Each row is where one point has got to under a steady rotation. How many ticks took it there?
The counts run from 0 to 153.
[ -7  19 -10   4 -12 -16 -17 -18 -14  -1  20 -12   0  14  -5   6  -2  17
 -11 -14 -12  24   6  14  -2  10 -20   4 -14   3  -2   0   4   3  22   7
   6  -8 -23  -1   4  -2 -17  23  18  28   2  14 -28 -16  -8  -7   3 -13
  10  -5  26 -10  16  -5 -25   7  11   3  15  -1  -6 -12  -4  -5 -15 -38
   4 -22  -5   4  14 -23 -11  14]
118
[  0   8 -10   1  -5 -11  -3 -14 -11   4   9   2   7  19 -14   8  -8  23
  -2 -17  -7  27   6  15   9  15 -15  10 -16   9   7  14  14   8  12   4
  -1  -8 -33   7   0  -6 -12  26  13   6   7  16 -37 -10   3 -17   0 -33
  11  -8  30   1  27   0  -5  17   7  11  -1 -10 -21 -14  -1 -16 -11 -29
   1 -21  -8  13  21 -24  -9  11]
5
[-22   7  -1 -10 -20   0  -4 -11  -4   1   1  -4  -7  13  -6   6   6  15
 -13 -14  -1  21  19  15   5  15 -15   4 -18   5  15   1   9  -3  18  17
  19  -1 -29  17  -3 -14   5  20  14  10   5 -11 -17 -21  -3 -18   3 -20
  12 -12  16  -5  26  -2  -8  17   3   3   8 -18   1 -12   2 -16   4 -25
   7 -10  -4  18  19 -48  -2  28]
81
[-25  11   3  -2 -18 -12  -5  -9  -4  -6  21 -15   2  15  -9   0   5  15
 -14 -27 -12  13  18   8   2   6 -12   3 -17   8   9   4   8   4  14  16
  28  -9 -25  18  -8  -9   6   7  20  16 -10 -12  -9 -19 -16 -19   3 -13
  13 -20  19 -10  26  -3 -12   8   4   2   2 -10   4  -8  -2 -14   5 -36
   9  -2  -3  15  14 -39  -4  25]
79
[-15  15  -2  21 -16 -14 -19   6  -2   1  12  -9   3  13  -9   2 -15  15
   4 -10  -8  25  15  15  14  12   3   4 -12  -4  17   3  18   0  24  -1
  16  -1 -19   5  -7  -8  -1  17  15  19   5  -1 -21 -17   3 -14  -3 -23
  14 -15  11 -23  18  -1  -9  23   5 -11  16  -8 -13  -6   3  -8 -11 -47
  -4 -16  -4  15  20 -19 -25   7]
149
[ -4   4 -15   6   3  14  -2 -10 -11   4  14   1   2  12  -2   4  -9  25
  -3 -27  -9  21   2  27  20   6 -15  11  -2   9  22  13  10  23   8  -4
   6   5 -26   3  -3  -7 -11  18  24  13 -14   8 -16 -20  -3 -15   6 -24
  12 -11  18 -18  14 -13 -10  27   7   9  11   2 -14  -3 -12 -10 -10 -36
 -12  -6   7  23  23  -3  -7  11]
142
[ -4   1 -12   6   3  14  -4  -9  -6  11  13  -2  -1  14  -1  -1 -11  34
  -1 -24  -8  22   5  26  18   3 -17   9  -7  13  26  12  14  25   9   0
  10   0 -23   2  -9  -4 -12  15  18  11 -19   9 -11 -16  -2 -12  10 -23
  19  -9  24 -12  12 -12  -9  29   9   5   7   4 -14   0  -6 -13  -9 -39
 -10  -4   7  24  26  -4  -8  13]
143
[-10  14  -6  10 -11 -16  -4  -2 -12  -7   1 -12   1  21 -18   4 -20  19
  -1  -9 -11  19   1  12  -2  16 -12  -4 -16   9   0   2  20  -6  22  12
  12  10 -31  13   1  -6 -19  21   9  13   6   1 -30 -18  -2 -14   2 -29
   6   0  17 -14  13   7  -3   9  -8  12   3  -9  -4 -18  -9 -12 -12 -21
  13 -18   1  17  21 -37  -1  21]
127
[ -9   4  -2  14  -9  -7  -5 -13  -8  -5  20 -14   0  25 -11  11 -25  18
   4 -27 -26  22  -8  19   5  12 -27   4  -1  10  13   8  19   8   4   4
   8  10 -29  -6  -5   6 -24  10  26  19  -8   2 -27 -18  -9 -10  10 -24
   4  -7  28  -9  16  -9  -9  20   5   9   0   5  -5  -5 -18  -8  -8 -20
   0  -2   8  26   8  -9   4  21]
97
[ -2  10 -19   7 -12  -2  -3 -13 -16  -6  17  -7  11  22  -7   4 -12  23
   1 -20 -12  22   8   8  10  15 -13   7 -10   1   6  13  15  13   2  -2
  17   5 -24  -1  -3  -8 -25  21  23  22  -6   6 -25 -14  -9 -20   5 -19
   5  -7  27 -13  17  -9 -12   7  12  11  11   0 -15 -14 -12 -10 -10 -37
  -1 -15  -6  13  18  -9 -14  22]
8
[ -6   4  -5  -6  -7  -9  -3  -7  -5   8   5   6   6  17 -10   3   1  18
  -4 -17  -1  29   9  20  11  10 -17   7 -19   9  12  11  15  15  14   5
  -2 -10 -30  10   1  -7  -2  25  12   4   4  11 -32  -6   8 -13  -3 -36
  18  -7  25  -1  28  -2  -1  20   9   6  -2 -13 -20 -11   3 -16 -14 -27
   2 -16 -10  16  24 -24  -8  12]
4
[ -8  10  -5   1  -8  10 -10 -24  -6   4  19  -8  -6   9   2  -6   4  14
 -11 -24 -10  24  26  13  14  -4 -21   3 -11  19  15  11  15  19  14  10
  14  -6 -20  18 -13 -13  -8  21  16  22  -8   5  -2 -15  -2  -7   2 -21
  14 -26  11 -11  21  -9 -20  27   8  -6  14  -2  -3   6  -3  -8   1 -35
  -3 -12   4  23   9 -31  -9  15]
111
[-18   7  -2  -3  -8 -15 -17 -17  -7   6  20 -14  -2  11  -5  10  -3  30
  -9 -22 -16  18   0  14  -2  11 -26  20 -10  17  11   5   3   0  26  19
   9  -9 -23   3   8   4  -7   8  21  10  -1   3 -17 -14 -12 -17  13 -16
  22 -10  36   4   8   1 -23  23  11   6   2  -7  -8  -4  -2 -11  -5 -31
  -2   1   9   8  16 -26   2   3]
75
[ -6  -7   3   3   5  11  -2  -6   2   7   7  -9 -11  19 -15 -15 -15  16
 -10 -16  -6  22  14  26  20   4 -10   1  -8  21  16   4  11  18  32   9
   7  -1 -18  17  -8  -3  -9  19  10  13  -9   7 -12   2   1  -5   7 -39
  17 -16  20 -21   6  -1 -10  28  -5  -5  15   1  -7   6  -8 -12  -9 -22
  -3  -4  11  34  21 -27  11  11]
23
[ -9   3  -3  15  -7  -7 -11  -1 -10  -7   3 -16  -4  27 -10   6 -31  13
  10 -15 -19  24   5  16  12  17  -5   3  -9  -1   3   7  20 -11  30   9
   8   3 -18   0   2   0 -24  26  12  24  13   9 -27  -4   7  -8   0 -35
   9  -8  17 -17   8  -1 -12  19   2   2  16  -3  -9 -10  -4  -7 -19 -36
   0 -13   8  15  13 -19  -4  16]
17
[-16  12 -12  10   1  -5 -16 -10 -15   4  14  -7  -7   9  -9   3   0  26
 -10 -29  -8  13   1  31   7   3  -5  16  -6   4  16  -1  -2   2  30   2
   8  -4 -27   4   4 -11  -8  27  15  19  -6   9  -8 -18 -11 -10   7 -20
  15  -7  19 -28   2  -7 -24  19   6   9  19  -3  -6   3  -8 -13 -14 -43
  -1   3  11  10  17 -16  -9   8]
30
[ -6   1  -2  -5  -3  -5   1 -11   1  -6 -10 -10  -1  25 -15  -3  -4  26
  -6 -17  -3  20  16  -4  15   6 -23  13 -14  19   8  10  10  18  22  21
  11   1 -10  10  10  -7  -1   9  18  13  -9   1 -17  -7   1 -24  14 -29
  25  -3  31  -3   5  -8 -12  27   1   3   5 -19 -17  -9 -11  -2 -11 -29
  -5   7  -3   5  27 -27  -1  23]
44
[-16  -6   6  -3 -12   0   5 -11   4  -3  -1  -7  -6  26  -7   6  -8   3
 -12 -20  -2  31  13  20  13   0 -19  -3 -10   8  15  -3   9  10  13  11
   0  -1 -23   4  -8  -1   2  16  25  17  -3  -7 -40 -11  12  -2  -2 -27
  16  -4  14 -10  28 -14   0  21   5   4   5 -13  -2 -10  -7  -8 -13 -19
   2  -4  -4  33  19 -24   8  30]
92
[ -5  16  -8   7   2 -16 -15   6  -6   0   5  -2  -2  17 -20   3  -9  24
  -2  -9 -11  16  10  14   9  16  -5   5 -17   6  17   6  13  -2  23  17
  15  -5 -33  13  -1 -15  -5  15   8   7  -2   7 -26 -23 -10 -14   2 -22
  11  -2  22 -16  17   7   1  16  -6  -5   2 -20 -14 -12  -1  -7   3 -38
   5  -2  -4   2  21 -44 -14  15]
37
[-14   2   5   1 -11 -17   0  -2   0  -8   4  -6   7  37 -26   1  -9   8
  -1 -19 -10  20  11  12  12  18   1   3 -17   0  10   3   8   3  22   9
  11  -5 -27  11   5  -6   1  16  21  13   4  -3 -35  -3  -1 -22  -2 -33
   5 -17  29 -16  20  -9  -1   5  12   0   7 -17 -13  -7  -9  -4 -15 -28
   2  -4 -10  15  18 -26  -2  27]
48
[-13  13  10  11  -9 -13 -18  -9   1  -2  17  -6 -10  12 -18  -1  -8  10
 -20 -14  -3  23  12  25  10   2 -13   6  -2  11  25  -5   7   1  24  12
   4  -1 -33  14  -7 -11   9  15  14  16   1  -6 -24 -22 -12 -13   4 -15
  13 -24  16 -22  13  -6  -8  32   0 -16  18 -12  -4   6  -4  -1   4 -26
  -8   0  -1  20  13 -27  -5  12]
70
[-15   6   6   3 -15  -4   8 -16  -1 -18   2 -14  -4  30 -12   3  -6   4
 -18 -27  -5  24  19   5  10  -9 -23   0 -11  13   8   3  15  12   6  10
  11   0 -15   3  -6  -6   1  17  23  22  -8 -10 -28 -15   5  -5   3 -24
  11  -2  13 -14  22 -17  -9  16   1   2   6 -12  -1  -9 -14  -3 -12 -22
   5   6  -4  24  13 -30   1  41]
90
[ -2   6 -16  13   2   8  -1 -15 -13   1  13  -1   2  16  -7  10  -8  17
  -2 -28  -6  21   1  29  16   2 -13  16  -3   6  23  11   6  16  10  -5
   1   9 -33   4  -2 -13  -9  24  21  15  -3   6 -21 -22  -1 -12   4 -25
   6 -13  18 -23  14 -14  -8  26   6  12  13  -3 -15   0 -13 -11 -12 -35
 -12  -5   9  23  21  -3  -9  12]
141
[-19  10   1  15  -7  -6 -20  -4 -10   6  15 -11   0   7   0  15 -17  23
   7 -20 -22  27   4  21   2  11 -17   8 -10   9  14  12  16  -7  20   9
   9  -7 -29   0  -7   0 -18  24  11  12  14  12 -20 -13   6  -4   0 -37
  10  -8  19   2  15   8 -17  32   3  -2  -2   0  -4   2   3 -11  -7 -33
   3 -12  13  18   4 -26  -5   2]
106
[-10   4  -3   0  -7 -10  -1  -3  -2   6   2 -13  -3  20 -12  -3 -14  23
  -3 -13 -10  18   6  15   6  11 -14  -5 -24  19  -1   3  19   9  21  16
  14  -3 -25  17  -7   2 -14   7  14  10  -2   3 -26  -7   0  -6   0 -32
  17  -1  22 -11  20   8   1  11  -6  12   2  -6  -3 -22   1 -21  -8 -24
  11 -21  -1  24  27 -43   4  24]
125
[-11  16  -4   7 -12  -5   1 -13 -10  -5   8  -2   5  17 -13  -2   9   9
 -12 -31   1  22  18   4   4 -16 -24   5 -14  21   9  13  15  20  11   5
  11  -3 -21  18  -4 -18   1  21  16  20  -5   4  -2 -18   3 -19   5 -29
  15 -11  19 -13   9 -11 -16  20   2   4   5 -12  -8   2 -12  -6 -13 -32
  -1   1  -4  15  21 -25 -19  19]
0
[-18 -12  -5  -4  -4  15   2 -13  -6  -5   3  -5   0  21  -5   5 -12  28
  -6 -19 -13  22   4  16  18  23 -10  15  -3   6  16  11   7  15  17   6
  12   9 -20   0   5   0 -10  14  29   9 -15  -8 -22  -7  -5 -23  12 -25
  12 -10  27  -9  10 -12 -14  20  14  17   8   2 -12  -6 -13 -12  -8 -23
  -5  -2   8  32  25 -11  14  20]
53
[-19   4   8  11 -17   1  -2  -6  -2   3  12  -5  -8  15  -7  -2 -18  22
 -11 -26  -5  28   8  24   8  -8 -20   3   0  18  20   1  22   6  10   4
  14   5 -27   8 -16  -5  -5  15  22  16  -8 -11  -5 -19   3 -12   7 -27
  18  -8  14 -17  12 -10  -8  27  -5  -3   5   0   5   5  -3 -25  -1 -20
  -1   0   8  29  18 -12  -7  26]
101
[ -4  11   1   1   0  -8 -10 -19   0   9  13   2  -8   8 -11  -1  -4  18
 -22  -2  -1  29  19  13   8   4 -24   5 -10  19  11   8  19  15  21  13
   0 -10 -22  11  -7  -9  -7  25   8  11  -2   8 -28 -10  -1  -9   2 -29
  20 -11  20  -2  23   7 -15  32  -4 -11  11  -6 -13  -3   4 -13   0 -19
   3 -18  -5  19  16 -38  -3   9]
114
[ -8  -2   0   3  -5  -7  -4 -13  -4  -2   5  -9  -4  28 -12  18 -22  18
   0 -23 -17  29  -9  23   8  13 -24   7  -5  14  13   7  15  -1  11  10
  -5   6 -33  -2   0   5 -17  17  21   6   6   3 -42 -16   3  -9   2 -30
   7  -1  28  -3  21  -5  -2  26   3  11   0  -4  -8 -11 -12  -8  -9 -16
  -3  -7   3  25  14 -13  11  20]
95
[-14  -5   4  -3  -9  -5  -1 -10   3  -1   0  -7 -12  24  -8   9 -13   6
  -8 -18  -6  30   4  27  11   7 -23  -1 -12  10  14  -3   9   4  14  11
  -6   0 -31   3  -4   0   0  15  19  10   3   0 -42  -8  13  -4  -1 -32
  12  -5  14  -6  27 -12   0  25   5   8   2 -10  -5 -10  -4 -12 -14 -16
  -1  -8   0  31  18 -21  12  27]
93
[-17  14   3  23   4 -16 -21  -6 -10  -2  20  -3   5  12 -22   0 -10  17
 -11  -8 -10  24   4  24   6  12   0   7  -4   4  15   4   7   7  28   0
   2  -8 -30   3   2  -4 -10  26  13  12  -4  11 -29 -12 -10  -5   4 -32
   6  -6  20 -30   6   6 -15  17   0  -1  13  -4 -10   6  -8  -2 -14 -28
   3  -5   6  24  15 -27   2  -5]
27
[ -3   2 -13   1   0  11 -11 -14  -4  -1   3 -18  -1  14   2   2  -9  24
   0 -18  -8  16  17   4  20  13 -14  19  -6  15  12  16  16   4  31  12
  13   8  -8  15   7  -5  -7  14  15  20   3   5 -12 -11   2 -21   7 -23
  24 -19  17  -9   4  -1 -20  33   6   3  16  -4 -12 -12  -2  -8  -9 -38
 -15 -15  13  12  21 -20  -7   4]
153
[-19 -12   0  -4  -2  11   4  -8  -6  -1   7  -5   2  23  -9   1 -17  32
  -7 -18 -15  23   7  15  16  24  -7  12  -2   8  17  11   7  15  14   9
  16   2 -18  -3   0   4 -17  14  29   5 -20  -6 -16   0  -4 -17  15 -25
  16  -6  30  -6  12  -7 -10  16  10  10   6   2  -9  -5 -10 -15  -8 -24
  -1   1   8  30  18 -12  14  27]
54
[-18  13  -7  12  -3  -9 -20  -9 -17   2  18  -5  -5  10 -12   2  -2  22
  -7 -23 -11  18   1  32   3   7  -3   9  -5  -3  16  -1  -2   1  29   0
   8  -5 -32   0   4  -8  -8  27  14  20  -5  12 -16 -19 -12  -7   6 -21
  12  -7  23 -30   3  -3 -21  15  11   4  16  -2  -8   6  -9  -5 -14 -43
  -1   1   9  13  15 -20  -4   4]
29
[-21   1  13  21  -3 -11  -5   5  -7 -12  13  -6  -1  22 -20   6 -25  15
  -9 -16  -7  22  16  13  13   7   6  11   1  -2  19   6  19   0  15   6
  20  -3 -20  -2 -10  -6  -6  25  22  13 -12 -15 -27 -12   1 -11   4 -29
   9  -1  15 -21  16  -1  -7  17  -3  -8   7  -5  -3   0  -8 -13  -2 -29
   6   8   7  26   9 -22  -1  29]
58
[-14   7  -3   1 -10  -4   1 -10  -1   4   5   1   6  13  -9  -3  11  11
 -11 -21   5  27  19  12  11  -5 -18   5 -19  17  13  10  15  27  10   1
   2  -8 -25  18  -7 -11  10  16  19  12  -3   5 -20 -11   9 -14  -4 -36
  19 -11  14  -7  27  -7  -7  21   6   4   0 -15 -16  -3  -5 -11 -17 -30
   2 -12  -8  21  27 -26  -9  14]
2
[-13  -4  -5  -2 -13  -2   1 -11  -6 -13   0  -1   2  32 -19   6  -7  10
  -7 -20  -5  22   4  20  13  23  -6  11  -7  -5  16   2   6  -8  22   6
   5  11 -35   7   9  -9   0  20  20  15   9  -7 -31 -12  -3 -25   2 -26
   1 -20  26 -19  15 -13  -8  11  12   9  16 -12 -10  -8  -9  -8 -13 -24
  -5  -8  -1  16  21 -13   3  24]
50
[-15  -5  -2   6   4  13 -13  -6  -4  -2  -1 -14 -17  16   1  18 -16  17
  -2 -23 -10  24   8  28  18  13 -10  16   0   0  26   4   3 -12  26  12
   6   4 -20  -4   0  -5  -7  26  19  12   6  -1 -23 -17   9  -4   5 -26
  12  -5   9 -11  12  -5 -13  36   5  -2  16  -9  -4  -2  -3 -12  -6 -33
  -8   5  19  21   9 -17   2  13]
62
[ -6  18 -10   1 -17 -15 -13 -23 -15   0  18 -14  -8  20  -6   4  -1  19
 -14 -21 -11  20   4  14   0   2 -21   4 -12   6   0  -1   5  -2  23   7
  11  -4 -20   4   6  -7 -18  22  15  32  -2   9 -21 -16 -11 -11   4 -11
  13  -7  26 -16  13 -11 -25  11  10   7  22  -1  -6 -16  -3 -13 -14 -37
   5 -17  -3   4  13 -20 -13  21]
119
[ -6   3  -7 -12 -10   4   0 -12   1  -2 -10  -9  -4  24  -8  -2   0  25
  -6 -17  -4  23  15   3  14   7 -23  12 -16  16   9  10   5  14  25  19
  11   2  -9  10  12  -8  -4   9  18  15  -9   4 -11 -12   3 -21  16 -23
  24  -4  29  -2   1 -14 -13  30   8   2  11 -16 -18  -8 -10  -3 -12 -35
  -6   5  -1   6  32 -23  -6  21]
43
